In the rows, zero is written as 128.
Each path is a new rotation, seen through one point. The rows after it are directions, each followed by how far the rotation turns it, in degrees each step (0 if it stays put).
Each turn is a multiple of 5 degrees from 10 to 175, or 0.
Each row of a path follows its step; steps can be skipped.
Rotation 1:
step 0: [133 137 135 121 120 135 133 134 133 140 125 125 134 131 121 116 138 144
 133 122 128 131 125 128 130 125 122 126 122 126 127 122 128 128]
step 1: [126 126 117 131 124 135 117 124 130 131 133 129 124 136 116 116 138 133
 121 123 134 136 130 131 125 127 131 129 124 119 129 117 132 134]
step 2: [129 123 131 132 126 130 133 122 130 122 137 120 123 124 132 126 139 133
 132 117 130 125 117 129 135 125 140 134 127 124 132 110 133 129]
step 3: [127 133 141 136 127 130 133 138 127 129 136 130 126 135 126 123 138 128
 128 117 143 131 122 127 126 131 133 122 123 130 129 122 121 117]
step 4: [129 113 128 130 120 119 120 142 127 136 135 132 120 135 122 125 135 135
 123 132 133 128 124 126 130 128 133 139 130 125 129 125 124 120]
step 5: [133 109 128 137 120 128 129 128 123 130 138 119 131 122 136 113 128 133
 131 119 130 130 123 127 132 131 130 127 134 125 121 132 123 129]
step 6: [116 123 133 131 141 121 133 127 130 128 133 132 129 136 131 108 128 123
 127 122 134 133 120 126 131 130 129 132 137 131 119 128 131 122]
step 7: [128 117 135 125 131 121 133 131 140 136 129 129 134 137 127 121 125 137
 136 133 132 119 138 127 134 122 134 128 133 128 120 119 124 122]
step 9: [127 124 131 133 139 130 124 123 139 133 125 125 138 131 128 120 137 138
 125 125 125 128 119 136 115 126 129 139 137 125 125 124 136 134]
step 10: [124 125 131 132 126 125 128 114 133 125 129 126 137 135 130 126 128 129
 132 121 137 120 129 130 111 117 139 123 125 124 125 115 124 126]
step 11: [127 119 134 127 136 122 126 135 124 128 126 128 130 128 126 133 143 124
 117 128 128 117 119 128 121 125 135 122 117 133 120 116 127 125]
Speeds:
[134 125 124 130 126 131 126 129 128 125 129 125 132 131 126 128 127 128
 124 130 127 130 126 127 129 128 125 130 128 127 128 129 131 129]
95
[130 127 131 131 128 131 126 127 126 132 130 127 126 128 127 124 130 124
 129 129 128 128 128 130 127 121 128 131 128 130 125 126 129 126]
0
[127 124 130 130 125 130 126 129 126 127 130 129 125 125 130 129 129 128
 128 131 131 129 125 124 126 130 130 126 127 131 132 129 132 124]
40
[129 132 128 132 127 126 126 130 126 125 132 126 127 128 129 133 131 129
 125 124 126 127 128 128 124 126 131 129 129 126 129 128 125 126]
45
Rotation 2:
step 0: [136 136 130 126 132 112 128 129 128 135 123 119 134 127 133 122 128 118
 143 126 127 124 123 137 124 125 121 129 144 124 138 115 122 135]
step 1: [143 131 137 130 140 133 133 140 129 132 124 143 135 126 129 134 127 108
 128 120 127 119 123 126 129 119 123 135 130 121 132 132 126 124]
step 2: [139 128 134 130 136 127 123 135 116 111 137 129 121 119 129 132 131 122
 139 116 139 124 125 127 121 129 135 117 136 129 136 131 121 129]
step 3: [132 124 126 140 138 126 140 130 120 123 133 131 133 140 124 128 122 119
 137 132 118 124 122 117 124 126 128 117 139 138 123 119 117 129]
step 4: [134 139 129 126 135 126 137 123 121 130 126 132 124 116 130 130 134 123
 130 123 108 125 125 133 120 131 133 136 149 135 129 132 127 135]
step 5: [139 116 136 130 134 117 133 132 127 124 121 122 138 120 135 126 140 114
 130 133 130 122 118 130 126 136 121 137 136 124 132 122 118 128]
step 6: [149 133 125 132 138 120 127 128 125 126 129 131 136 133 121 131 135 118
 126 114 122 115 131 129 121 125 128 121 124 118 130 136 121 123]
step 7: [143 130 132 135 135 116 128 133 118 118 132 132 116 125 137 120 132 119
 135 129 125 127 124 119 132 123 137 121 132 140 134 130 132 117]
step 8: [135 128 128 129 145 127 134 119 121 128 121 127 125 125 127 130 128 120
 133 126 126 119 119 115 115 134 122 122 130 142 113 123 128 137]
step 9: [131 140 131 138 135 122 131 112 116 129 120 125 127 120 123 129 133 127
 129 128 119 127 124 125 124 132 123 138 141 127 140 124 116 119]
step 10: [141 127 127 134 137 128 140 124 130 129 124 124 127 125 143 119 135 113
 116 129 133 117 121 133 133 129 127 126 135 121 125 136 114 125]
Speeds:
[128 128 122 128 130 125 125 129 127 130 127 128 131 131 125 130 126 128
 131 130 130 129 125 129 126 128 126 128 126 127 123 125 125 129]
135
[124 130 124 130 127 132 131 126 127 124 127 125 126 130 127 128 130 128
 128 130 126 129 127 127 126 129 128 133 130 132 128 128 125 131]
70
